Some points, one per row:
  -7  1  2  6  34  -6  -47  13  -7
  -6  0  3  -6  33  -3  -69  -5  -5
  12  -25  -2  16  -28  27  18  -3  14
  -9  9  -21  -53  -53  34  74  -14  11
  -1  23  -16  -7  2  23  -25  -25  8
  5  -21  -16  34  37  -60  -55  15  -14
  -15  12  -5  -2  -18  -3  11  -2  -12
  -4  19  20  -38  0  24  -19  9  13
  6  -34  -1  5  -22  44  46  -13  36
  -12  20  -5  16  21  -10  -32  3  -15
  27  -5  41  13  30  60  10  2  5
  -4  7  8  -49  -15  13  15  3  11
  -38  44  -2  15  18  11  -8  14  -15
  18  13  28  50  18  -34  33  25  -3
  -6  27  -17  28  15  -18  -49  -10  -40
  9  10  29  -24  18  50  -14  -20  11
  -14  46  -9  -44  5  17  -41  -19  -12
  17  -21  19  -60  -16  23  -35  -12  17
  5  35  -58  64  -75  -47  127  18  8
  2  -15  37  -34  26  -12  -50  6  -6
  -21  -14  2  10  20  -3  -2  2  -9
  -24  10  -46  0  3  -32  29  -1  -2
  24  -12  20  15  -24  -13  40  1  8
  13  -35  6  25  42  -1  -65  2  -13
  -4  19  14  27  6  15  11  5  -13
12 more points follow, each with its number after it:
  18  0  46  -28  1  17  18  6  7 0
  11  -10  4  65  -23  -14  11  10  -17 1
  -8  30  -13  -35  6  10  10  -12  9 2
  -20  -7  9  -58  20  -16  -32  -2  -13 3
  3  -33  22  -32  48  31  -47  -2  4 4
  30  -70  18  38  -1  -50  -33  25  -5 5
  -19  22  -23  -10  27  33  -20  -31  12 6
  15  9  -7  63  51  8  -29  -19  13 7
  -29  39  14  -17  0  2  29  -2  -28 8
  -27  55  -50  5  -88  -12  127  20  3 9
  7  -22  18  -56  -44  36  48  -5  28 10
  4  -12  20  18  -1  5  -3  23  -15 11
Which three of these numbered points are nearest to each point below, ignoring the direction in which the first points spread most? Their numbers follow each, nearest first.
  28  -42  -1  15  3  -33  -31  17  19 > 5 11 1
  -39  82  -21  6  -40  4  115  -11  -25 > 8 9 2
  21  -24  -6  -14  0  21  -42  -13  23 > 4 2 6
  10  -10  15  76  31  11  22  8  -2 > 7 1 11
  -34  4  -50  -25  51  8  -104  -36  8 > 6 2 9
  -22  36  16  7  59  -42  -49  11  -49 > 8 9 11
  13  3  3  25  26  17  -19  -10  21 > 7 11 6
  0  -38  8  4  14  -47  -83  24  -17 > 5 1 11
  -6  19  -26  -41  3  6  -7  -22  9 > 2 6 3
  11  -21  6  7  -16  -13  -2  22  -6 > 11 1 4
  8  8  46  -6  -13  25  45  28  2 > 0 11 4
  5  -2  1  -27  -12  -32  -5  9  -2 > 3 2 11
Here are 12 other points, each followed by its number:
  4  -20  -21  10  5  10  10  -6  26 0
  19  -17  30  1  46  27  -58  0  13 1
  8  4  -3  -32  -6  25  -9  1  30 2
  24  -44  18  17  -4  17  15  -4  18 3
  -10  14  -2  54  29  -30  -1  18  4 4
  6  -13  9  -9  12  24  -3  -11  26 5
  11  7  8  17  7  4  -40  4  -3 6
  -23  38  -37  18  16  -43  -4  9  -22 7
  -31  14  -12  -13  15  6  37  -14  -4 8
  -5  18  32  -1  -11  -10  25  17  -34 9
  -19  75  24  19  1  7  65  4  -7 10
  27  -10  23  66  6  10  30  3  8 11
The same question for these:
  35  -10  39  34  37  12  -37  4  -12 > 11 1 6
  -5  3  -41  -1  0  11  -13  -24  14 > 0 5 2
  -49  -1  -41  -21  32  6  -37  -18  -20 > 8 7 0
  37  -44  36  6  -33  11  27  19  28 > 3 1 5
  17  -21  7  -1  -10  -22  -46  0  -14 > 6 0 3
  -12  21  -1  35  33  -17  -33  -1  -24 > 4 7 6
  0  -21  -15  -53  -8  31  -32  -2  25 > 2 5 0
  3  -19  4  -29  15  29  -41  -17  -4 > 5 2 0
  1  7  -8  -45  -14  23  -32  -18  28 > 2 5 0
  6  -32  -25  -10  -15  -19  -32  -1  20 > 0 6 2
  -5  -29  3  -59  22  7  -99  1  4 > 2 5 0
  10  -29  16  -20  5  6  -56  -11  -7 > 5 6 0
